(in the rows, 128 means zero)
Each path below is one point turned by a fixed rotation once a step. After each direction that follows a path, write how fast that rotation turns it, in degrees a step (0 if it stays still).
Each turn is a multiple of 5 degrees from 10 to 175, or 0.
Each row of a path follows its step; steps can be skipped.
path 1
step 0: [127 115 122 129 124 131 142 125 141 130 131 116 128 130 122 134 128 130
 126 130 135 124 126 127 121 132 126 132 127 126 129 127 124 135 131 121
 128 129 137 126 127 131 120 131 121 136]
step 5: [132 134 127 126 132 130 125 133 129 117 127 127 128 125 124 137 133 138
 120 129 122 130 123 126 128 137 131 131 133 128 144 130 126 128 126 132
 127 134 126 120 123 129 112 132 129 128]
step 8: [129 125 126 138 128 133 129 125 125 119 133 126 125 130 128 124 128 132
 123 137 123 121 119 137 115 119 135 127 125 132 116 126 124 125 127 119
 130 131 123 130 117 133 130 125 126 127]
step 10: [127 119 128 133 123 140 125 123 130 126 122 135 135 131 125 121 125 133
 126 131 128 133 117 115 134 128 131 125 136 128 132 135 127 125 135 126
 127 134 120 127 133 135 136 136 130 125]
step 11: [135 118 122 122 125 126 133 126 121 130 122 127 127 131 129 130 122 137
 127 116 131 116 137 124 126 130 119 125 127 133 128 127 128 131 136 128
 128 120 135 125 122 138 125 127 120 129]
step 13: [126 127 123 118 127 128 127 133 115 124 129 127 123 127 132 133 124 129
 130 127 132 125 122 134 133 125 136 127 123 133 136 118 133 119 129 140
 130 133 127 120 118 126 139 127 130 128]
step 16: [132 139 129 133 135 122 132 128 123 132 133 124 130 131 120 119 122 138
 123 129 125 124 130 132 129 143 139 127 130 131 129 126 126 135 132 129
 119 133 122 125 128 133 120 123 125 131]
step 18: [130 134 136 123 131 126 128 118 127 143 133 123 137 140 130 127 130 120
 132 126 124 130 124 120 125 125 132 121 124 133 132 122 124 125 135 131
 133 123 119 130 128 127 136 127 132 130]
Speeds:
[128 131 128 129 126 129 128 127 125 125 127 127 127 128 129 125 127 128
 129 129 128 125 132 128 129 127 129 126 127 129 127 129 126 132 127 127
 127 128 129 126 130 125 129 127 127 128] => 80
[129 130 127 130 128 129 130 126 129 129 127 127 129 131 129 125 130 127
 127 128 127 129 129 129 127 128 128 125 129 129 129 127 124 126 126 125
 129 129 127 131 126 130 126 126 130 127] => 35
[128 130 130 127 124 128 127 127 126 129 128 129 129 129 127 126 125 129
 128 129 128 131 127 130 128 130 131 128 130 127 128 129 127 126 127 131
 129 129 132 130 129 129 130 129 128 129] => 125
path 2
step 2: [127 130 130 133 139 132 119 133 133 121 122 142 123 131 139 128 137 127
 123 124 128 123 121 129 138 125 131 131 139 128 122 119 129 132 122 133
 132 129 122 133 135 139 124 127 128 125]
step 4: [139 131 131 130 124 118 114 136 134 135 137 136 129 128 130 129 129 131
 130 125 119 137 121 122 129 129 129 126 121 123 123 134 128 132 120 136
 121 124 128 130 130 135 130 125 140 136]
step 5: [132 125 133 125 119 133 131 135 130 125 141 139 118 123 129 127 123 114
 136 144 129 123 123 133 133 128 132 122 134 131 132 126 124 127 122 129
 134 123 126 128 130 135 136 127 131 130]
step 7: [136 135 134 133 121 125 116 139 124 123 124 125 125 127 130 127 124 132
 130 131 128 125 129 126 143 130 134 127 136 130 140 136 128 135 119 123
 132 129 127 134 123 114 128 131 126 134]
step 11: [120 125 128 131 126 120 128 125 138 127 133 139 119 116 131 129 133 132
 124 128 121 131 132 130 126 132 121 128 130 142 121 127 127 121 128 139
 131 127 116 138 134 122 124 126 127 128]
step 12: [127 115 128 134 122 123 127 133 129 125 138 128 126 131 129 137 130 130
 134 120 126 123 129 126 126 129 137 120 143 122 124 132 126 126 132 127
 123 118 128 134 134 121 131 140 133 118]
step 16: [132 132 129 125 132 123 126 137 134 129 122 135 126 130 125 124 115 128
 123 129 121 133 113 125 130 117 134 124 123 133 135 135 122 122 122 126
 132 129 122 125 143 124 127 128 127 133]
step 20: [134 125 132 118 120 136 120 126 130 117 139 136 120 116 132 118 136 133
 137 130 131 128 133 119 130 129 124 126 134 125 128 126 122 131 125 132
 134 126 129 130 133 124 135 122 130 131]
Speeds:
[128 129 128 126 130 127 126 128 128 131 130 128 128 128 128 128 128 130
 127 128 130 129 130 127 127 127 130 131 129 127 126 131 125 127 127 127
 128 129 126 132 129 124 130 128 128 130] => 90
[128 127 125 128 126 124 130 129 131 128 127 130 130 128 129 129 129 127
 128 128 128 126 128 129 128 128 133 129 128 126 126 126 129 128 129 127
 125 127 126 129 129 131 128 125 129 130] => 35
[129 129 125 130 128 129 128 126 127 128 129 128 130 132 130 129 128 125
 128 127 130 127 126 128 126 129 128 127 129 130 126 127 126 126 127 125
 127 129 127 129 129 128 130 130 127 123] => 115
[129 127 131 126 130 128 126 128 129 127 127 129 126 132 128 127 127 127
 127 130 130 131 125 126 127 126 128 128 127 128 129 125 127 129 129 128
 125 127 129 130 129 131 129 127 127 129] => 25
path 3
step 0: [133 124 127 132 142 125 134 134 132 131 135 125 136 136 142 119 129 121
 130 131 132 138 131 126 139 130 130 126 128 125 123 138 123 131 125 120
 133 127 127 121 130 122 135 125 128 117]
step 2: [122 135 128 124 124 128 139 121 126 134 124 126 124 128 129 130 127 129
 132 129 124 130 118 130 131 133 126 135 116 120 134 122 116 134 129 125
 129 134 133 129 126 133 120 135 109 133]
step 3: [131 136 140 131 137 122 119 126 118 122 127 131 133 127 135 135 134 122
 135 133 121 139 134 122 130 122 137 125 128 120 129 127 135 124 123 125
 123 132 125 115 133 133 130 131 131 124]
step 7: [128 128 117 131 121 135 124 114 128 131 129 133 123 127 134 124 134 127
 126 134 134 130 117 145 141 131 132 128 136 126 128 124 131 128 135 127
 130 127 133 123 122 131 121 122 127 125]
step 8: [127 127 114 122 130 121 131 126 129 130 129 127 133 120 129 137 127 122
 135 125 117 130 127 120 125 131 124 124 129 124 127 130 128 133 128 116
 137 127 134 125 143 131 121 143 134 130]
step 12: [128 124 128 141 132 130 135 126 129 133 130 135 125 133 130 128 125 121
 122 130 114 127 135 139 126 133 126 127 130 136 125 133 141 130 138 123
 129 126 121 129 118 122 126 124 118 137]
step 18: [134 134 131 135 134 124 126 136 122 128 126 136 129 125 118 130 130 118
 125 131 129 135 118 132 139 120 132 124 121 126 128 129 133 120 134 116
 137 130 129 126 125 129 124 124 116 119]
step 19: [128 121 130 125 133 134 129 125 136 128 122 131 138 123 145 115 129 132
 130 129 128 129 123 123 120 124 127 125 134 124 133 129 131 124 138 123
 118 121 133 120 131 130 125 142 123 129]
Speeds:
[128 127 128 131 127 127 126 130 131 126 126 129 130 127 129 129 128 129
 127 130 127 126 128 128 131 128 127 127 130 130 126 132 127 127 131 126
 130 129 131 128 131 128 127 129 129 127] => 100
[130 129 129 128 128 128 127 127 126 128 128 127 128 129 127 129 129 128
 132 126 128 127 128 127 126 125 129 127 128 127 128 130 127 125 127 125
 133 127 125 129 130 128 127 126 130 128] => 145
[129 129 127 129 128 132 128 128 129 130 128 128 126 129 128 126 125 127
 127 128 129 129 126 127 127 127 129 129 126 127 129 127 126 129 131 128
 130 130 127 129 129 132 128 132 130 125] => 130
path 4
step 1: [130 135 120 137 122 121 131 130 130 135 132 131 122 128 138 122 144 128
 132 135 129 127 136 126 126 126 125 128 134 119 126 133 127 132 134 128
 129 124 117 137 132 126 130 124 133 135]
step 2: [127 115 132 133 127 125 128 135 128 128 128 126 125 136 123 128 128 133
 135 127 137 133 123 132 130 137 117 114 122 133 129 116 124 129 133 121
 135 127 131 130 138 134 125 124 124 125]
step 3: [129 124 135 131 124 127 128 128 128 128 135 131 128 119 128 131 123 118
 129 138 126 133 136 131 136 135 132 132 123 134 127 137 123 136 140 125
 132 131 125 124 115 122 129 132 133 116]
step 9: [137 128 128 133 133 127 122 133 122 128 130 133 127 135 124 131 134 142
 134 135 120 125 139 121 133 122 125 128 134 127 126 132 118 123 140 129
 129 129 127 127 130 137 122 135 136 132]
step 15: [118 131 136 132 123 129 128 139 133 127 134 132 131 126 129 132 119 121
 123 133 130 130 129 130 140 132 116 125 117 127 125 119 127 134 137 124
 132 132 129 122 130 135 126 133 139 130]
step 16: [138 129 126 125 120 132 129 130 116 129 124 132 128 118 116 131 124 127
 123 124 116 124 123 130 133 137 130 131 132 135 126 134 126 130 130 131
 128 120 125 126 122 127 118 124 125 113]
step 18: [120 135 124 136 129 122 133 126 125 135 125 129 128 136 132 137 134 122
 114 125 128 126 127 126 128 139 126 125 135 124 120 130 128 126 125 125
 134 129 127 135 141 123 116 129 129 135]
step 20: [121 131 130 130 124 139 122 132 124 135 142 131 127 124 124 133 128 120
 132 123 137 131 135 134 132 133 127 130 127 128 133 123 128 136 135 120
 129 120 124 113 136 124 129 126 124 126]
Speeds:
[127 129 127 127 125 132 128 132 129 127 129 128 123 126 127 129 126 129
 127 127 129 126 128 126 128 127 129 128 128 128 127 129 131 126 129 129
 129 128 129 127 126 125 130 128 130 127] => 90
[125 126 126 127 128 129 129 127 130 126 128 127 128 128 131 128 128 127
 128 129 126 126 128 132 125 126 127 128 129 126 126 125 130 127 130 128
 129 125 127 129 130 128 128 127 128 129] => 110
[128 128 130 126 126 128 126 130 129 126 127 129 129 129 129 125 129 127
 126 133 128 126 127 127 128 127 128 128 130 130 130 126 128 130 129 127
 128 128 132 129 127 129 129 130 129 130] => 175
[125 128 128 126 129 127 128 129 131 127 129 129 131 129 128 131 130 130
 129 129 130 129 130 126 129 127 127 129 129 126 129 132 129 129 128 127
 128 125 126 125 127 128 127 128 130 129] => 130
